Where one turn sends some rows of the set: a few examples, then the rows asked
k883: [-13   9  24 -16   4  -8   2  -9   6  -7   1  -5  29 -28   1 -14   0   2
 -15   2]
k519: [ -2  -5   0   5  12  -1 -10  10  14   8  -5  -9   5   4   6  -3  16 -36
 -20   0]
k199: [ 15  -8  20 -14   9  -7  -2  11   1  18   1   8  -7 -13  20  23 -13   0
 -12 -12]
k59: [ -3 -12  11  -9 -10  10 -13 -14 -17   4  -4   3   2 -24   5   0 -18 -18
   1  -1]
k250: [ -9  -2   8 -13  -6  12 -13 -16  15 -16  16 -12  20 -11  13  11   2  -1
  -2  -5]
k653: [-10   5   8  -8  -6   3   1  10  19   9  24  23  -4 -26  -1   5 -26 -11
   2   1]
k879: [-10  20  29 -11 -11 -18  10 -14 -21  -4  17  -5   1   1  -4   9  -4  -6
 -18   4]
k900: [ -4  18   6   7  -4   5   7 -13  12 -10   7  10 -16   7 -15  10  10  -5
  -9  15]
k380: [ -8  -6   4 -23  15  -5  -1  21  10  -1  10   1  -4   3 -11  10  13 -34
 -15   9]
k593: [ -6  -3  25 -26  -8 -11   4  22   0  29 -11   5   4  -5   9  18 -10  -9
 -14  -9]
k468: [ -2   4  13  -5   2   9   2 -11  -1   4  14 -26  15   7   0   3 -10  16
   3  -6]
k535: [-27  33   2   2   1  -1  19  16  -5  13   7   9  12   2  12   6 -15  -9
  -4  -1]
k64: [-14  12  11 -12  37  -9   0  -3  -2  -6   7  20  17  -8  -7  20 -12 -11
   0   0]
k326: [-18  11  19  -4 -14   7 -11   8  21 -16  13  10  17  -6 -16   1   5 -20
 -14  14]
k610: [ -5   4  10 -18 -14   2   0  -3 -10   6  -5  -3  -1 -24 -19   3 -18 -23
   4 -17]
k728: [ -2   3  24  -3  15  -8   7   4  22 -15   5  15   8  11  -4   2  18 -23
 -17 -15]
k821: [-13  -2  12   6   1  -7  -4   2  38  -2   2   0   0  14  19   1   4  -8
 -10   9]
k812: [ 14   0   1 -16 -19   9   9  -2 -13  13  -2   2   3 -19  -6  -1 -23 -11
  -6   5]
k229: [ -1  13  18 -18 -21 -18  -4  17  20  12  20  -9   7   0   1  -8   5   2
 -11  -1]
k215: [ -3  10  -8  -5   9   7   3  19  15   5  17  -5 -18   0  15   2   7 -24
 -15   6]
k753: [-24   2  21 -19  13   4  15   2 -19  17 -16  11   5   0  -7 -11  -6 -10
 -17  -1]
k167: [-17 -23   7 -11  -2   4   4   4  -7  14   2  21  21   8 -17   8  -8 -17
   4  -7]
k638: [ -2  22  29  -9  -7  -9   0 -13  10  12  10 -21  11  10  15   8 -17  -3
 -18   8]
k282: [  3  -3  -1   2  25  -7  -6  -1  -4   3   8  10  35   3  -3  -3 -20 -10
  -1   8]
k501: [ -2   0  22  27  11 -11   1   9   3  15  -2   2  25  -1   1  13 -14  -8
  -4  14]
k547: [-12 -12   9   5  -3 -18   4  22  -9   3  21  -5  -4 -13  -1   7 -27   3
 -10  -4]
k496: [-10  27  31 -16 -16   3   5  -8   9   0   1   0  10 -15 -11  -2  20 -14
 -14  -5]
k444: [ -7  15   2 -16  -1  -5  -4  19  14   0  22  16   2  27   0  -3   7  -4
 -17   3]
k670: [-27  -7  18 -12  16   9 -11  13  -3   5  11  -9   5  -5  -9  11 -24  -1
   5 -17]
k996: [-20  -5   6   4  -8  -2   0   6 -13  21  13  31  -8   4  15   9  -7  -5
  -6  -5]
k358: [ -4  23  10  -7   6  -7  15   9  14  12  -5   1   6 -29  -4  -5 -24  -4
 -26  -2]
k183: [  1  12   3  13  -4   0   5 -23   5  20  -9  21   2  -3   3   3 -13 -26
 -14 -11]
k907: [ -1  19  14  23   6 -11  26   8  -4  13   7   0   2   4  -4   0 -15 -16
   5  -2]
k982: [  1   8  14 -21  11   4  16  -2  13  17  -4  36  14  -9  -7  10 -10 -19
 -19   0]
k41: [ -9   0  -2  16   3  13  -4   9   1   1   4  -9 -13  -6   2  12  19 -24
 -12   5]
k615: [ -5  -8  16   3   6  -4   6 -10 -28   9  -5   8   6   8   7  10 -16 -14
 -31   6]
k474: [-36  19  17 -15  13  -9   6   2   2  -1   8  14   8  -8   5  -1 -21 -25
   6  11]
k486: [ 14  -2  20 -12   3 -14   1 -24  19  -1   5  -4   2   4  17   8   6  -7
 -17   8]
k465: [ -3   5  12 -24   8  -4 -11   6  -2  19 -12   9   9  -8  20  13  -9 -12
 -17 -29]
k196: [  7   0   5  -6 -19  -9   5  -8 -10   2  15  -3   1   6  -9  11  15  11
 -12  10]
k178: [  4  14  13  -6  18   7  -6 -12  13   6   0  -7  12 -10   3   8 -36 -19
 -23 -10]
k587: [-13  14  16 -22   0 -24   2   9  -7  -7  27  -2  17 -10   5  -4  -3   7
 -17 -13]
k256: [ -5  -5  34 -12  22  -4  11 -13  -2   3  -4  -8  14   0   2  -4  10   9
  -4  -7]
k305: [ -4   0 -11  -5  10   6 -11  15  11  -4   3  -8  13  -9 -19  13  13 -29
 -17   0]
k253: [-13  11  -4 -15   1  15   2  13   8   0   7   3  -5  -9  -2  13  10 -28
 -22  26]
k96: [ -9  -6   8   8   0  -6  -9   5  28  16   4   5  15  -7  -4  19 -22 -16
   2 -22]
k864: [-11  -2 -11   9  -5  14   2  -3   8 -19   7   3  19   8  -4   0  12  -5
  -7  -6]
k872: [-13   1  22 -27   4   2   2  -4  -2  -6  14   2  10  10   9  -4  21 -10
  -4 -25]

k380 -> k305
k465 -> k59
k183 -> k996
And these:
k196 -> k229
k535 -> k474
k670 -> k178
k821 -> k900
k638 -> k879

